(in the rows, 128 means zero)
Where one turn sends some rows of the set: a few examples, then the rows asked
k_615: [149 152 139 126 162 120  99 139 139 127 103 182 115 144 118 145 104 129
 170 123 119 157 148 106 181  98 115 148  88 129  96 119 143 130 112 117
 168 133 141 153 108 135 119 112 119 128 103 136]
k_886: [127 129 113 117 159 111 134 130 148  95 100  99 121  96 122 127 112 152
 170 108  97 138 150 100 125  69 119 130  88 134 114 122 138 126 116 144
 111 129 165 137  99 178 120 120 124 113  95 138]
k_429: [120 128 120 111 192 101 124 131 135 134 101 120 115 105 131 127 138 143
 183 147 126 143 144 114 140  83 123 141 100 113 110 111 153 123 118 125
 149 119 178 189 105 139 122 113 128 186 115 144]
k_666: [147 151 140 129 168 120 101 139 140 129 104 185 111 144 117 143 100 131
 164 122 119 158 149 111 182  99 118 147  96 126 101 118 143 130 112 115
 164 135 136 152 104 133 118 113 123 126  96 140]
k_103: [122 130 113 115 163 116 134 130 145  90  95  99 111  96 120 122 110 158
 169 107  92 130 153  99 126  76 116 126  93 127 113 129 137 133 115 144
 116 128 155 136 100 170 121 125 123 110  97 137]
k_548: [118 124 121 117 199 103 123 132 131 138 103 125 113 103 130 126 136 143
 182 148 126 138 144 117 139  82 124 140 105 107 113 111 152 125 116 126
 145 124 176 184 103 135 122 114 129 187 115 146]
k_769: [114 127 132 103 135 131 120 121 116 139  90 142 114 113 140 130 127 132
 186 104 132 118 160 112 126 125 138 143  93 113 117 112 125 136 125 123
 120 134 124 107 105 161 128 117  98 137 125 124]
k_139: [118 124 124 155 145 120 111 127 146 126 114 150  82 120 149 145 131 130
 183 110 110  98 152 130 161  82 124 145  99  91 133  97  93 134 107 118
 155 152 152 165 102 123 128 109 104 135 106 142]
k_17: [131 127 115 124 162 109 133 131 145 105 104 103 128  94 125 134 113 143
 175 112 103 138 147 104 123  62 120 134  85 135 116 116 139 123 112 141
 104 135 172 133  99 179 122 115 121 115  99 138]
k_413: [115 126 116 103 185 103 123 131 132 123 102 116 106 107 126 120 142 151
 179 143 121 141 144 101 145  85 121 138 101 111 103 117 152 127 120 134
 159 112 172 189 106 141 120 119 128 184 114 145]
k_593: [112 126 116 105 189 107 122 133 129 120 102 121  99 105 125 114 141 153
 178 142 121 138 147 102 146  86 121 138 108 105 102 119 149 132 119 135
 158 114 168 187 105 137 120 123 128 185 116 144]
k_732: [144 148 136 125 161 121  98 140 136 126 113 185 109 142 114 139 108 133
 164 119 121 160 146 101 187  93 120 149  97 126  95 117 141 133 110 121
 167 134 139 152 106 139 118 115 121 126  97 139]
k_764: [110 123 116 110 197 111 119 133 127 125 103 126  97 104 123 115 139 156
 178 142 120 133 146 106 145  85 122 136 111 100 105 119 148 135 117 136
 154 120 166 183 103 132 121 124 128 184 116 146]
k_491: [129 127 118 130 169 114 127 132 143 113 104 112 129  89 128 136 113 137
 182 114 107 132 147 110 120  61 120 134  84 130 120 113 137 125 108 140
  96 143 174 126 102 173 125 114 120 117 106 136]
k_120: [119 130 117 128 179 128 122 134 139  96  90 114 107  90 120 123 110 155
 175 111  92 115 156 109 121  79 112 124  97 114 115 127 136 144 109 145
 108 141 155 121 100 155 125 127 119 114 110 132]
k_334: [144 147 138 127 164 121 100 139 138 127 112 186 108 143 113 138 104 134
 161 118 121 159 148 103 186  92 120 148  99 124  98 118 142 131 111 120
 164 135 135 153 104 137 118 116 123 126  95 141]
k_874: [118 128 118 106 186 101 125 131 134 128 102 116 112 107 131 125 139 145
 181 144 123 144 143 108 144  85 121 139  99 114 107 114 153 123 120 130
 154 115 176 190 104 142 119 115 128 186 115 144]
k_101: [129 124 122 148 130 103 122 122 157 131 119 137 100 124 155 155 132 121
 183 111 114 116 147 130 160  76 129 150  89 110 136  92  98 116 110 110
 156 143 162 178  99 139 125  98 107 134  97 143]
k_134: [126 128 117 132 118 105 127 123 160 109 112 123  89 132 150 147 134 135
 175 106 103 117 151 116 166  85 123 144  87 113 125 104  99 122 118 117
 173 127 153 188 101 142 121 104 109 131  94 142]
k_587: [120 118 128  96 127 116 131 117 120 144 112 133 118 115 137 127 126 136
 172  98 138 141 154 107 135 105 152 148 101 123 123 106 125 122 128 122
 116 129 125 119  97 183 122 115 108 134  98 138]
k_574: [146 148 139 129 167 121 101 139 139 130 108 185 109 144 115 140 102 134
 163 121 119 158 148 109 186  97 119 148 100 125 100 118 142 131 112 116
 165 136 136 153 104 133 118 114 124 126  94 140]
k_775: [146 150 136 124 158 121  97 140 136 126 111 184 110 143 115 140 108 130
 168 121 121 159 147 100 186  94 118 150  93 128  94 118 141 131 111 122
 169 132 140 152 108 138 119 115 119 127 101 137]
k_729: [113 126 121 148 140 123 112 127 147 115 109 146  74 124 147 139 133 139
 180 106 103  97 154 123 163  88 121 142 101  91 125 104  94 139 108 122
 165 145 145 168 102 122 126 114 103 133 107 140]
k_163: [115 124 130 103 132 127 118 121 113 145 102 143 118 110 140 132 130 129
 186 105 140 126 155 109 129 111 143 149  93 116 118 105 122 131 122 127
 115 135 131 105 106 169 128 114  96 137 122 128]
k_815: [119 130 115 123 171 125 129 134 142  91  90 106 107  94 119 120 109 160
 171 108  89 121 157 102 124  80 112 123  96 118 111 130 137 139 113 145
 115 133 153 129 100 161 123 129 122 112 103 133]
k_794: [119 121 127  92 128 115 137 117 124 139 105 127 113 117 136 126 120 144
 167  96 131 140 157 111 135 114 150 144 105 122 124 111 125 121 131 118
 120 124 115 124  94 179 122 118 112 131  92 139]
k_787: [115 129 133  99 138 130 124 121 121 134  83 135 110 115 139 129 121 139
 181 102 125 118 163 117 125 132 136 139  95 114 119 119 127 135 127 121
 125 129 114 112 100 157 127 119 100 135 119 125]
k_148: [125 128 119 136 177 121 122 133 138 113  99 119 124  88 127 134 112 139
 182 117 105 124 150 114 118  68 119 132  88 122 120 115 136 133 105 142
  96 148 170 119 102 162 126 118 116 118 112 134]
k_224: [148 151 140 127 165 121 101 139 141 129 103 183 114 144 118 146 102 129
 168 123 119 156 149 110 181 100 115 147  91 129  99 119 145 129 112 116
 166 135 140 152 106 133 120 111 120 127  99 137]
k_197: [116 128 131  94 136 124 133 118 125 132  85 128 108 118 138 126 117 146
 171  99 122 124 164 117 127 136 138 136 100 115 121 121 127 131 131 117
 126 124 109 117  97 162 125 119 106 133 106 129]
k_782: [115 127 118 139 130 120 117 126 150 105 107 136  73 128 145 137 135 141
 176 103  99 100 155 116 166  90 118 140  99  94 122 109  95 137 113 123
 173 135 141 174 101 126 125 115 105 130 103 140]
k_316: [121 128 120 135 182 126 120 135 138 106  94 121 115  88 123 129 110 147
 181 115  98 116 154 113 117  74 114 128  93 116 117 120 136 139 105 144
 101 149 162 117 103 155 126 123 117 116 113 133]
k_672: [117 125 129  92 133 119 137 117 128 135  94 125 109 120 136 125 116 149
 167  95 124 133 161 114 131 126 144 140 104 120 123 118 128 126 133 116
 126 122 109 123  94 171 122 118 112 132  95 137]
k_877: [121 128 117 132 122 112 123 124 155 104 106 127  79 130 145 139 135 140
 175 102  99 108 154 114 167  90 120 142  94 105 121 108  97 130 117 122
 176 127 145 183 101 134 122 111 107 129  97 140]
k_300: [114 125 121 118 203 107 120 133 129 138 104 129 105 101 129 123 136 147
 182 147 125 135 145 117 139  84 123 138 110 102 112 112 150 128 114 127
 145 127 171 181 102 132 123 120 129 187 116 146]
k_356: [124 125 124 155 140 111 117 125 151 132 118 147  94 121 153 152 132 123
 185 112 113 108 149 133 159  78 127 148  94 100 136  93  95 124 106 113
 151 151 158 171 100 130 126 102 106 135 104 143]
k_212: [118 119 129 101 128 120 123 119 116 147 111 140 119 111 139 130 130 129
 181 100 142 135 152 106 133 104 149 152  98 119 120 103 122 126 123 125
 113 134 131 112 102 179 125 115 101 136 110 135]
k_988: [147 151 138 125 160 120  98 140 137 126 106 183 114 144 117 143 109 128
 169 122 121 158 147 102 185  95 116 149  90 129  94 118 142 131 112 121
 168 132 142 152 109 137 119 112 118 127 103 136]
k_694: [130 127 121 138 121 101 127 121 160 121 115 128  97 129 154 153 133 127
 179 109 108 121 148 123 163  80 125 148  86 116 131  97  99 116 114 111
 165 133 160 185  99 142 122  98 108 132  93 143]
k_315: [110 124 119 116 203 111 118 135 128 132 103 131 100 101 125 118 137 152
 179 144 122 133 145 112 142  84 122 138 113  98 109 115 148 134 115 132
 148 126 166 181 102 130 122 122 128 187 117 147]

k_139 turns into k_356
k_163 turns into k_212
And these:
k_316 turns into k_148
k_593 turns into k_764

Where one turn sends some rows of the set: a few examples, then the rows asked
k_181: [131 117 151 159 123  98 115  96 126 141 125 109 131 176 137 111 118 127
 123]
k_272: [137 132 170 147 143  91 118 129 114 121 106 107 101 158 137 122 130 114
 134]
k_825: [125 144 163 138 151  82 121 133 101 120 109 104 100 158 138 116 133 109
 127]
k_660: [120 139 144 161 127 100 121 129 103 153 133 126 131 161 138 128 137 104
 176]
k_412: [118 110 152 170 129  97 115 106 128 139 131 101 142 180 137 123 124 124
 125]
k_46: [133 143 148 155 126  98 111 124 108 148 121 136 128 165 134 118 143 101
 164]
k_859: [142 130 133 161 142 106 103 118  73 146 132 125 141 162 118 127 136 125
 117]
k_483: [106 129 144 143 112 121 127 144  74 131 121 109 156 131 136 157 114  96
 145]
k_371: [ 95 120 161 146 113 111 135 144  94 141 111 107 141 131 134 149 109  89
 151]
k_113: [136 141 135 141 128  81 118 119 106 121 108 111 125 161 151 118 151 107
  94]
k_205: [133 116 142 136 109  89 112 132 110 131 109  89 178 161 137 148 116  97
 109]
k_957: [105 117 163 141 101 111 128 136  96 142 120 122 122 136 135 147 110  84
 143]
k_962: [123  99 172 144 106  90 116 133 111 152 105  92 158 154 134 143 120  90
 108]
k_306: [130 145 126 120 134  96 128 137  81 145 109 113 123 125 126 122 136 116
 136]
k_458: [125 132 172 145 136  86 127 136 123 124 102 100 104 143 139 129 134 112
 134]
k_726: [135 126 116 160 135 111 105 123  80 145 139 119 158 163 122 136 140 121
 122]
k_9: [132 128 127 141 139  93 123 125 115 122 120 110 136 157 140 123 145 107
  80]
k_930: [127 155 153 157 129  96 106 123 101 152 139 134 134 168 132 119 145 102
 149]
k_819: [129 152 128 122 133  81 126 122  81 143 111 106 123 143 134 107 135 117
 124]
k_630: [119 158 160 156 137  97 126 128 101 145 141 119 134 156 134 122 138 102
 164]
k_416: [ 93 133 152 147 108 101 131 135  94 134 124 125 130 135 131 148 105  88
 150]
k_503: [133 135 135 127 105 111 106 135  87 122 125 100 177 146 126 153 116 105
 122]
k_539: [110 122 151 161 136  95 120 111 136 132 136 113 141 180 137 114 128 110
 115]
k_659: [ 97 107 163 157 114 101 133 142 115 138 103 102 150 148 146 149 113  81
 139]
k_428: [126 108 143 134 111  98 108 130  84 128 103  87 180 167 136 142 125  99
 118]
k_457: [140 131 136 147 118  86 114 109 101 123 103 120 134 152 140 120 149 119
  92]
k_129: [107  98 165 163 113  89 134 132  98 141 109 101 130 160 148 148 113  81
 134]
k_656: [131 141 128 126 135  89 124 125  79 151 102 119 125 139 124 106 133 117
 140]
k_875: [144 138 141 158 140 107 102 118  89 152 148 117 139 171 124 124 133 118
 110]
k_111: [121 106 138 140 111 113 121 132 101 131 112  85 176 152 140 150 112  99
 112]
k_299: [144 136 116 150 140 106 118 123  87 151 147 114 154 160 126 125 135 110
 110]
k_570: [118 129 151 152 129  96 113 107 127 153 138 115 131 182 136 107 123 114
 126]
k_320: [110 144 173 143 146  83 129 129 122 120 117 104 111 152 137 116 131 110
 134]
k_772: [130 124 132 137 122  91 116 119 113 124 102 104 140 145 137 125 151 123
  87]
k_751: [121 103 161 153 119  82 123 135 123 144 109  94 155 162 134 147 105  86
 112]
k_868: [125 123 145 115 103 124 101 137  83 129 118 107 166 144 121 145 120 106
 127]
k_422: [101 112 163 160 118  83 132 140 112 136 110 113 128 150 137 151 106  78
 134]
k_81: [114 101 160 151 116 106 122 142 121 131 104  89 162 151 142 154 114  89
 114]
k_640: [120 124 134 133 102 122 121 135  85 131 116 102 173 132 136 155 120 100
 123]
k_514: [109 143 137 129 108 112 122 135  74 122 127 112 149 132 124 150 105 103
 144]
k_40: [137 161 132 125 135  91 136 132  81 144 123 110 133 130 134 118 143 106
 134]
k_739: [104 123 136 128 105 119 122 133  71 121 120 114 139 148 136 145 110  95
 152]

k_129 turns into k_962
k_458 turns into k_412
And these:
k_640 turns into k_483
k_457 turns into k_859
k_539 turns into k_9
k_875 turns into k_819
k_751 turns into k_205

